128 stands for zero in the data rows.
Each row of this table is followed by its label. One hidden rule gives the labels. It looks at one to three of the table's principal directions, none of them among the few with the most spread.
[ 96 130 174 125 169 140 148 102 144 150 108 150 154  77 117 163 116 184
 126 104 135 100 119 124 137 123 155 150 131 126 165 132  80 125 161  80] W
[186 109  67 150 101 125 114 153 118 130 196 145 164 134 153  67 148  81
 136 163 128 136 152 135 158  92 102  95  92 116 134 136 135  94 125 148] X
[115 138 164 105 100 133 142 116 155 151  96 126 149  95 116 132 122 169
 147  85 155 134  99 127 131 130 161 162 137 113 129  98 111 172 141 118] X
[173 132  99 121  78 129  96 165 117 124 146 123 131 142 133  84 146  89
 155 134 137 158 133 145 135 114 122 123 107 109 102 118 149 129 124 165] X
[ 95 117 147 140 166 125 124 134 131 130  98 113  63 150 147 171 100 145
 129 131 111  91 160 144 140 129 117 139 174 140 111 147 147 157 118 117] M
[184 111 125 116  49 124  77 157 126 204 126 120 117 170 133 110 158 118
 221  95 188 161 166 120 144  76 133 208 189  95  92 113 144 191  95 157] W
[130 153 127  60  90 148  73 177  92 189  93 158 114 122 141 151 113 124
 161 100 120 171 124 178  77 112 160 186 131  90  61 104 100  96 102 130] W
[165 111 112 209 148 108 139 115 129 113 144 121 161 132 132  93 164 137
 133 148 141  92 161  89 161 109 102 113 161 152 163 175 142 136 123 120] X
[ 86 142 178  92 118 103 131 113 147 107  64  98  84 164 108 205 106 180
 111  84 128 140  79 113  77 193 142 146 162 178  89  80 127 173  80 102] W
[105 176 196 112 113 168 121 110 108 180  59 125 107  77  67  94 160 143
 192 101 160 164 117 127 100 117 187 220 150  48 134 145 138 155 178 187] X
[119 183 112  41  28 113 125 109 135  98 101 100  92 179 147 114 110  81
  97 114 132 197  63 149  55 170 121 134 127 122  44  56 153 110  67 200] X
[126 145 108  99 116 126 152  89 134 111 171 145 147 118 152 112 115 126
  86 132 131 149  97 134 102 148  97  94  82 140 128  97  91  45 113 128] S
[149 147  99 164  98 106 128  90 101 122 142 109  97 197 102  83 175  89
 123 165 121 162 119  88  68 139  83 128 144 146  99 139 182  98  58 174] X
[166 106 175 246 178  99 135  57 141 178 135 128 129 135 105 115 188 210
 185 143 168  87 182  49 159  87  97 185 211 156 190 190 125 138 107 107] X
[161  74 111 124 167 154 127 165 110 164 195 169 175  71 167 108 122 136
 168 124 155 109 194 138 194 101 136 120 112  91 192 154  66  83 185 128] X
[156  96  68  68 100 108  83 209 117 120 171 151 130 165 169 182  81 127
 102 124  73 174 101 168  91 166 112  72  62 180  56  60 100  87  57  81] W
[ 90 139 153 186 176 120 180  68 139  95 122 121 129 113  98 119 146 157
  87 147 121  84 109  96 125 152 114 100 123 159 176 153 135 120 136 105] P
[100 157 131  91  92 122 155 114 151  62 108  98 128 137 117 123 116  91
  78 123 128 137  74 133 119 166 143  94 100 133 122  91 151 155 142 156] S
[121 105 133 150 223 109 141  84 140  97 185 157 137 130 146 197 101 183
  77 147  95  96 130 111 124 152  70  66  94 205 160 135  68  33 114  38] X
[116 114 120 120 176 111 125 110 130  87 163 125  92 170 130 190 100 137
  84 146  91 139 116 119  99 171  79  74  96 191 117 114 119  79  99  88] X
[112 161 175  97 105 173 136 120 148 194  95 163 179  23 129  86 126 144
 170 101 166 111 126 170 175  59 202 201 121  29 166 132  85 142 218 146] M
[156 171 119 155  97 125  97 117 121 101 125 108 104 157  92  93 163  88
 129 155 128 165 109 127 102 115 102 126 101 132 100 135 174 124 122 153] M
[114 138 104 113  66 137 157 134 131 126 109 106 133 131 149  61 136  61
 127 131 154 109 137 143 157 105 154 142 162  72 126 131 173 181 141 203] P
[129 117 195 198 181 108 146  77 163 141 120 132 136 100  97 149 147 236
 151 118 138  88 124  87 152 133 123 144 142 170 177 140 103 145 132  69] X
[121 116 115  58  95 143 116 149 137 166 138 146 147 130 153 156  98  96
 133 108 140 140 131 153 142  95 155 152 127  94 116  96 104 143 140 122] M
[ 97 165 117 118 124 135 138 128 110  97  90 112 108 125 113 125 118 114
  88 129  99 158  89 138  68 168 126 112 113 136  90 125 153 117 115 140] S
[103 137 144  96 140 134 138 129 155  73 124 108 116 114 119 161  93 129
  93 117 121 142  93 142 136 166 132  88  82 146 132  99 126 147 168 117] W
[235 126  72 240 118 116  94 115 116 116 215 128 154 146 127  26 204  80
 156 197 165 139 185  98 176  59  58 105 103 135 169 189 154  80 137 161] W
[141 112 128 182 157 137 148 115 123 130 149 128 153 101 106  93 157 137
 142 138 147 115 150  97 154 119 122 121 126 123 180 165 131 135 162 128] S
[121 172 133 126 104 123 125 111 138  84  99 111 127 143  98 114 139  92
 102 145 105 133  84 133 107 129 131 114 108 126 104 123 169 139 132 142] M
[111 165 168 101  72 132 147  93 131 170  67 126 147 110 110 101 152 145
 155  87 170 137 100 114  98 123 174 204 182  86 121 113 122 155 117 164] X
[150 128 121 151 129 123 127 116 138 132 158 138 149 109 124 118 136 149
 119 139 136 150 117 117 130 123 117 120  92 147 149 121 106 105 130 112] P
[180  98 104 223 153 105 111 130 108 148 157 129 126 163 130  89 178 118
 161 181 124  96 193  92 161  82  99 137 174 137 155 193 162 128 103 142] X
[167 126 133 114 104 109 104 120 148 125 147 123 127 149 151 139 126 140
 145 119 156 150 134 122 140 121 110 139 138 144 120 106 109 118 113 136] X
[154 145 130 151 117 126 112  98 122 148 152 133 103 135 139  95 152 125
 147 149 161 144 152 126 130 101 102 156 133 119 138 140 119  82 120 162] P
[155 104 116 255 203 101 143  66 129 106 180 118 111 170 111 107 176 135
 118 195 121  74 180  68 158  99  47  92 151 183 181 204 164 105 112 100] M
[ 79 141 115 102 180 125 167  96 132  62 145 139 135 119 154 165  87 114
  33 150  92 101 102 140 111 166 110  60  89 162 148 124  95  52 138 103] W
[130 113 100 117 137 128 144 114 131 138 160 150 166 127 147 133 115 124
 109 129 111 120 125 123 123 117 108 105 119 134 126 125 110  93 114  97] M
[158  96 109 172 174 108 130 137 136  90 185 138 137 125 156 127 122 155
 112 155 109  97 150 128 165 142  86  64  93 176 156 139 107  83 124  97] X
[141  76 108 172 158 115 126 167  96 142 137 126 123 158 123 138 147 140
 149 132 115 104 169  99 132 144 122 117 164 155 136 158 143 152  93 110] S
[189  78 103 210 172 106 104 161 119 104 177 121 130 150 140 108 157 119
 152 175 125  95 198 103 196 106 101  96 139 153 174 183 147 134 141 136] X
[149  92 121 173 167 141 118 161 101 193 140 165 158  91 136 106 145 154
 177 138 116  93 183 128 159  84 145 153 150  98 156 178 111 119 140 110] X
[134 116 104 170 117  91 141 119 140 108 134 113 124 174 134 130 137 135
  99 147 110 110 118 105 120 141 102 102 144 180 114 121 155 149  67 108] W
[158 114 148 200 153 104 106  92 123 170 136 129  95 174 113 139 167 173
 174 137 143 107 168  87 124 100  81 166 186 163 127 161 138 124  75  96] M
[124 114 162 162 172  96 140  78 143 124 143 128 104 151 130 175 131 198
 116 129 142 110 134  88 119 157  95 128 151 193 157 125  94  98  88  89] P
[128 148 173 131 119 150 129  97 122 202  95 147 143  86 108  97 155 163
 191 102 162 128 140 118 124  89 158 210 173  70 141 149 112 131 147 146] M
[138 130  92 123 135 111 130 118 133  75 174 130 133 152 151 138 114 105
  73 153 110 133 113 133 119 149  86  65  84 172 124 113 116  70 108 113] W
[118 115 121  53 121 146 123 178 130 150 150 168 152  71 164 147  75 153
 120 109 101 150 103 184 129 148 166 111  57 107 119  75  65  85 146 113] S
[111 157 139 112  94 143 132 109 127 164 108 137 125 120 106  97 141 106
 140 135 123 136 108 140 111  99 153 166 124  80 115 121 147 135 132 155] M
[ 92 162 193 123 129 165 139  99 132 188  62 135 129  70 101 108 142 146
 177 102 163 105 139 137 145  79 184 217 176  48 152 158 125 168 189 153] M
[ 96 114 150 129 170 121 166  98 142 115 122 128 131 116 140 160 107 173
 106 112 124  94 125 112 129 159 120 112 149 154 148 129 105 121 125  98] X
[ 63 161 144  36  86 135 172 104 172  83  90 104 123 118 148 148  73  95
  69 104 127 130  69 159 127 157 164 116 118 104 111  71 135 165 156 161] M
[173 134 143 160 112 120 110 104 127 132 137 107 113 146 114  93 168 127
 174 133 177 155 155  94 140 115 110 162 160 121 146 147 143 134 132 179] X
[115 125 122 146 162 117 136 126 113  98 120 120 116 145 127 149 127 128
  97 141 112 116 133 112 111 155 118 106 142 160 134 147 131 113 113 120] S
[117 126 170 119 121 135 103 152 103 192  78 133  97 127  98 152 141 176
 187  91 138 145 132 125  94 139 165 197 167 113 104 122 122 161 102 124] P
[164 152 113 180 128 121 136  63 145 135 171 140 156 116 139  77 155 124
 116 167 148 132 137 110 141  76  85 132 118 128 157 153 119  70 132 136] M
[110 148 134  75  78 155 110 167 108 184  76 137 118 109 127 113 120 118
 169  94 125 148 117 170 102 114 173 182 146  66  73 110 140 158 124 154] X
[131 120 129 167 133 129 146 111 127 138 126 121 143 128 107 103 155 127
 141 132 139 112 139 100 139 114 126 136 151 122 150 153 150 157 133 130] S
[151 146 134 126 107 112 101 101 119 122 142 110  77 178 102 137 146 138
 139 129 140 196 106 104  68 163  85 135 115 164  93 101 138  96  77 143] S
[ 66 110 149  78 177 111 155 127 129  67 106 112  91 163 130 225  80 156
  72 100  93 110  97 120  89 224 123  77 134 192 114  96 112 124  98  87] X
[153 121 116 161 127 102 106 138 134  85 146 111 109 177 121 139 143 113
 118 149 123 116 132 120 141 134  98  94 116 175 121 128 152 140 105 112] M
[129  67 171 175 197 126 138 131 135 169 115 124 129 109 132 177 127 217
 184  84 167  82 193  85 176 129 130 163 212 151 177 167  98 186 143  77] S
[126 123 112   3  76 152 107 195 132 146 133 154 172  88 158 156  75 100
 125  92 126 182  97 180 130 133 196 134  74  80 109  61  74 125 163 142] S
[130  66 125 115 159 134 135 170 145 139 153 136 155 108 156 161  97 136
 143 117 130  93 169 131 201 114 154 116 137 118 170 132 107 175 172 107] X
[177  90 107 193 148 107 103 127 108 142 174 122  92 187 144 120 161 133
 168 146 152 111 197  98 146 112  62 127 174 164 130 164 143 112  81 124] S
[145 105 103 194 169 111 133 141 122  66 154 102 113 155 113 121 141 119
 105 163 100 115 140 104 140 158  87  60 108 179 142 157 169 137 124 118] X
[101 169 106  73  68 155 152 131 126  91 112 107 124 113 142  69 118  45
 102 125 150 143 106 167 130 132 148 117 109  69 114 112 157 137 168 208] S
[ 85 157 152 116 107 134 167 110 129 134  63 119 145  98 123 108 132 130
 114 109 141 108 107 125 115 135 179 165 173  95 136 133 133 161 137 159] S
[104 104 165 134 146 118 156  90 156 142 116 113 123 146 115 165 126 159
 139 105 150  96 136  90 149 129 131 149 180 141 153 126 131 186 127 104] X
Which label does each new row get?
[104 137 114  65  63 133 113 176 111 151  88 123 101 159 121 140 112 106
 137  98 104 159  90 160  75 154 156 144 126 112  48  77 157 168  78 137] W
[174  97 109 158 134  89 125 115 154 109 184 131 140 155 169 133 126 150
 118 153 129 114 146 110 162 124  88  96 127 176 145 119 109  99  94 115] X
[ 51 165 185 119 103 128 182  73 144 151  42 110 110 117  95 129 136 161
 114  96 145 102  82 113  93 149 176 185 182 111 128 112 144 188 111 140] P
[147 110 131 180 174 116 126  58 140 163 180 146 131 161 119 155 148 155
 138 143 140 109 157  84 129  84  59 134 148 166 148 155 113  88 102  61] M
[ 71 140 135  67 102 127 154 120 156 101 103 117 121 144 128 169  92 106
  79 108 116 116  79 148 117 151 149 111 114 134 107  79 134 165 126 110] M
[ 87 116 140  58 114 138 137 168 138 131 102 136 136 109 140 172  85 137
 115  91 115 119 101 162 131 154 178 125 113 117 114  82 104 163 138 107] W
[ 83 209 127  25  30 116 128 123 137  68  62  95  90 161 124 144  95  91
  58 103 112 204  17 165  28 202 151 122  93 141  34  36 147 124  76 173] P
[120 141 171 160 132 135 136  99 141 152  96 120 126 105 109 112 152 149
 160 119 166 102 145 114 157  96 148 179 169 103 160 155 133 169 160 137] W
[124 135 121 141 142 114 141  89 151  85 165 122 113 147 130 135 120 125
  84 155 114 127 106 124 126 142  84  80  85 168 134 113 130  93 119 111] M
[ 90  90 153  81 142 169 138 212 112 186  90 164 174  41 125 145 101 167
 169  75 116  96 134 168 161 133 227 154 119  68 152 119  85 184 185 101] S
[ 48 181 205  49 125 147 144  85 157 125  43 107  80 103 112 187  82 151
 110  87 137 145  79 150  95 154 175 182 152  99 108  93 119 161 162 145] M
[108 127 171 136 151 163 130 148 112 164  91 134 123  73  94 111 140 155
 181 106 137 116 143 138 144 122 173 167 136  77 151 154 129 165 183 139] X
[136 129 149 239 171 157 159  86 124 186 121 144 180  58  74  48 190 152
 176 150 141  82 162  90 169  54 139 168 150  77 199 215 153 159 190 118] X
[ 97 113 135  72 172 129 108 187 103  81 112 126  84 140 139 206  79 141
 104 109  83 137 119 159  97 206 137  84 103 162  97 106 107 105 121 108] X
[182  56  82 172 161  93 110 164 149 115 214 146 155 154 164 161 113 159
 117 154  97 106 154 119 177 124  81  57  87 202 143 117 106 115  96  52] M
[109 130 140 132 119 124 145 108 136 151 103 126 132 131 118 138 131 150
 128 110 134 120 115 114 112 128 135 151 157 133 121 121 131 154 106 108] W
[ 74 108 179 121 191 125 159 135 150  88 104 128 129 100 103 188 101 175
  99 120  90  75 102 128 153 176 170  92 102 153 171 118 111 163 166  82] X
[118 138  99 138 147 127 134 118 113 102 137 125 119 147 123 126 126  90
  87 164  91 134 121 125 102 133 107  97 112 139 119 146 152  96 119 134] X
[201 162  88 252 148  91 121  54 130  70 182 114 138 163 127  57 190 106
  95 209 133 130 147  80 126  95  29  86 121 183 151 191 159  44 101 142] X
[154 115  91  63 124 127  79 178 122 137 181 170 132 132 179 170  81 114
 110 143  90 160 127 183 122 118 121 101  61 135  94  87  75  48 112 103] M
[159 111  76 137  95 116 122 153 112 120 162 126 131 162 168  92 141  82
 126 144 145 118 160 134 146 116 105 109 142 131 120 133 138 114  97 157] P
[177  84 101 191 156 129 129 135 119 148 199 148 154 119 140  73 160 116
 162 171 133  96 189 113 192  84 106 109 117 112 185 173 130 106 151 141] X
[169  62  46 181 178  90 127 163 124  85 229 154 166 161 166 153 115 131
  65 181  68 101 143 117 147 145  66  14  62 223 146 129 105  64  78  46] P
[120 135  99 121 136 135 139 165 121  76 123 128 161 100 126 114 113  95
  83 148  82 128 101 149 128 149 151  74  78 124 130 132 140 124 159 134] X
[149 100 160 162 168 119 100 153 119 191 121 167 153  99 119 166 139 211
 172 117 119 108 150 116 136 110 156 169 142 144 150 142  77 122 115  65] W
[176  85 101 147 134 125 102 186  99 164 151 152 166 119 147 117 144 139
 170 126 128 122 172 122 150 111 142 135 143 122 139 149 106 121 118 121] X
[ 84 128 188 145 183 136 133 132 108 134  73 120  84 111  84 167 132 184
 145 110 117 113 127 117 105 172 158 152 149 137 142 147 127 153 138 114] S
[ 97 156 146 137 101 152 162  96 133 142  95 110 120 103 112  74 147 105
 138 119 170 116 129 129 142 106 147 165 155  77 146 144 156 171 164 174] P
[181 125  91 207 155 116 134 105 118  85 187 123 133 129 160  56 161 107
 121 177 149 106 180 113 166 111  62  83 127 145 166 183 136  61 136 162] X
[157  87 111 228 173  85 146  76 156 118 177 125 146 176 146 143 155 150
 108 164 141  58 175  71 176  90  64 103 175 200 176 170 131 131  90  65] M
[118 174 142 138 102 122 144  83 134  83  94  90 112 147 101 101 153 101
 108 129 154 144 101 105 102 145 119 134 148 130 123 134 165 143 130 171] S
[142 114 155 197 177 117 147  72 140 120 159 122 131 128  94 125 161 173
 138 138 151 115 140  72 141 134  90 118 130 166 183 155 122 118 136 101] S
[174 135  87 118  96 130  84 192 107 114 156 146 150 117 138  97 135  89
 126 155 107 163 122 164 131 118 142 103  60 117 114 116 121  93 136 149] W
[161 141 108 151 105 139 103 128 112 152 135 122 115 139 123  81 154  94
 162 144 142 155 154 128 125  88 106 153 142  98 110 154 160 124 129 166] X
